Rows swapped in pairs by one turn or mirror: which row each one swaps with:
The rows were stretched afterwards, more along some directions than others.
q664: -1.134 1.883 0.458 1.919 -2.633 -0.705 2.008 0.320 2.653 -0.087 0.619 -0.215 0.908 0.221 1.954 -0.182
q948: -0.451 0.996 -0.829 -0.997 -1.393 -0.936 2.129 -0.438 -0.006 0.090 -0.816 0.309 0.067 -1.062 1.113 0.737
q204: -0.517 -0.863 0.846 2.227 -1.801 0.257 2.180 -2.904 1.898 -2.343 -0.204 0.212 0.913 -0.370 0.801 -0.648
q122: -0.332 -0.471 0.432 4.366 -1.390 -0.712 3.196 -1.013 3.355 -2.625 2.386 -0.475 1.607 4.036 1.448 -1.002
q221: -0.265 -0.069 1.409 -0.104 -1.098 -1.249 2.390 0.303 2.313 -0.626 1.367 -0.532 0.421 1.830 2.055 1.127
q727: 0.598 -0.443 -0.463 3.179 1.503 1.466 1.671 0.041 1.607 -1.819 4.096 -1.251 2.297 0.573 -0.511 1.058
q330: 2.265 0.256 2.060 -0.184 -2.947 -2.165 3.829 -1.414 0.570 -1.668 1.554 -0.133 0.992 5.309 2.533 -0.720
q718: 0.171 -0.804 0.878 1.400 0.612 -0.662 2.354 -0.225 -1.199 -0.375 0.943 -0.190 -0.008 4.381 0.570 -1.343
q903: -1.177 -0.328 0.328 2.811 0.007 1.486 2.372 -1.618 1.214 -2.257 1.831 -2.305 0.033 1.547 -0.451 0.167
q124: 0.577 -1.613 1.280 1.005 0.004 1.286 4.445 -0.941 -0.004 -3.576 2.451 -1.198 0.633 1.937 -0.348 1.567
q832: 0.241 -1.056 0.657 2.672 2.298 -0.332 1.630 0.244 0.697 -1.380 2.818 -1.003 0.577 2.295 0.983 -1.075
q83: -0.853 0.380 -0.477 1.446 0.899 0.001 1.089 -0.298 1.475 0.641 0.799 -0.752 -0.576 0.566 0.396 1.227
q347: 2.337 -0.144 1.140 0.740 -0.321 -0.990 3.626 0.251 1.160 -2.952 4.458 -1.607 -0.029 4.452 2.483 0.425
q385: 1.145 0.592 -0.010 1.551 -0.197 0.548 3.060 -2.280 2.173 -2.498 2.451 -0.825 0.437 1.327 1.653 0.975
q546: 1.805 -0.250 -0.065 2.078 -0.297 0.349 3.616 -0.761 1.151 -1.149 2.281 -2.004 1.949 1.531 -0.526 1.342
q644: 2.290 0.226 0.923 2.101 -0.721 -0.660 4.715 -1.014 2.287 -3.204 4.047 -0.355 1.131 4.778 2.171 0.002
q89: 1.314 -1.268 1.179 0.732 0.307 1.552 2.857 -0.634 -1.911 -2.747 2.169 -1.858 -0.154 3.784 0.907 0.222
q421: 0.152 0.060 -0.723 0.207 -1.658 0.064 4.251 -0.135 1.328 -3.477 1.908 1.400 0.626 0.622 0.371 1.851
q297: -0.546 0.133 1.928 2.256 -1.258 1.096 1.873 -0.643 2.235 -2.069 2.023 -0.787 0.868 -1.884 1.804 0.681
q485: 0.663 -1.360 1.509 0.595 0.112 1.462 2.743 -1.821 -0.946 -3.843 2.779 -1.453 0.244 2.897 0.065 0.951
q78: 1.029 0.000 -0.267 1.883 0.166 1.060 1.903 -1.138 0.032 -1.805 2.576 -2.350 1.094 1.304 0.841 -0.507
q19: -0.188 0.560 0.931 -1.358 -1.463 -1.892 2.038 -0.303 -0.971 -1.003 -0.752 1.222 -0.839 2.085 2.729 -0.847
q677: 0.779 0.442 2.229 2.339 -0.732 0.688 0.666 -0.562 0.446 -0.850 1.803 -1.414 -0.268 2.010 2.725 -2.236
q403: 1.206 1.295 -1.550 -0.429 -1.369 -0.626 3.409 0.430 1.917 -2.387 2.322 0.982 -1.539 3.471 1.253 1.765
q106: 1.718 0.853 -1.169 -0.005 -1.747 -1.706 4.439 -0.901 0.373 -1.159 0.725 -0.707 0.763 3.606 1.226 0.591
q48: 0.556 0.670 2.309 0.040 -2.397 -2.176 3.288 0.719 1.092 -0.562 1.343 -0.323 0.188 2.115 2.985 -0.318
q133: 0.271 -0.181 0.099 2.694 -1.925 -1.328 3.532 -0.729 4.797 -2.421 2.060 1.078 1.285 0.764 1.231 0.859
q277: 2.339 0.236 1.369 0.640 0.401 -2.735 1.909 0.028 0.515 0.493 1.322 -1.251 0.814 2.077 3.950 -0.990
q212: 1.695 0.448 0.952 2.035 -0.772 -2.186 4.595 0.159 1.218 -2.131 3.357 0.250 0.598 3.335 3.593 0.296
q535: -0.689 -0.849 -0.548 2.860 0.707 -0.309 0.867 -1.866 1.426 -1.476 0.351 0.024 0.976 1.028 1.469 -1.106
q617: -0.709 -0.819 -0.575 -0.104 0.210 0.235 1.180 -0.952 -1.633 0.052 -1.151 0.182 1.661 0.815 -0.011 -1.282
q703: 1.318 1.076 -0.642 -0.349 -1.192 -1.421 1.761 -1.436 1.471 0.078 0.518 0.244 1.058 0.741 1.723 0.882
q171: 2.794 -1.400 0.357 -0.724 1.962 -1.086 2.457 -0.826 -1.098 -1.020 1.290 -0.643 0.449 1.400 0.948 1.217
q435: 0.327 1.286 -0.904 2.417 -1.363 -0.402 4.058 -1.027 1.890 -1.765 2.089 -0.378 0.745 0.532 1.898 1.601
q146: 0.245 -0.978 -0.958 2.105 2.655 1.404 1.844 0.181 1.546 -1.054 2.413 -0.748 1.803 -2.596 -0.523 2.087
q173: 1.468 -0.154 -2.163 1.661 2.673 0.660 1.646 1.849 1.130 -0.630 3.368 -0.440 1.052 0.530 0.571 2.022

q173 swaps with -> q89
q146 swaps with -> q124
q221 swaps with -> q617
q535 swaps with -> q122
q204 swaps with -> q133
q948 swaps with -> q48

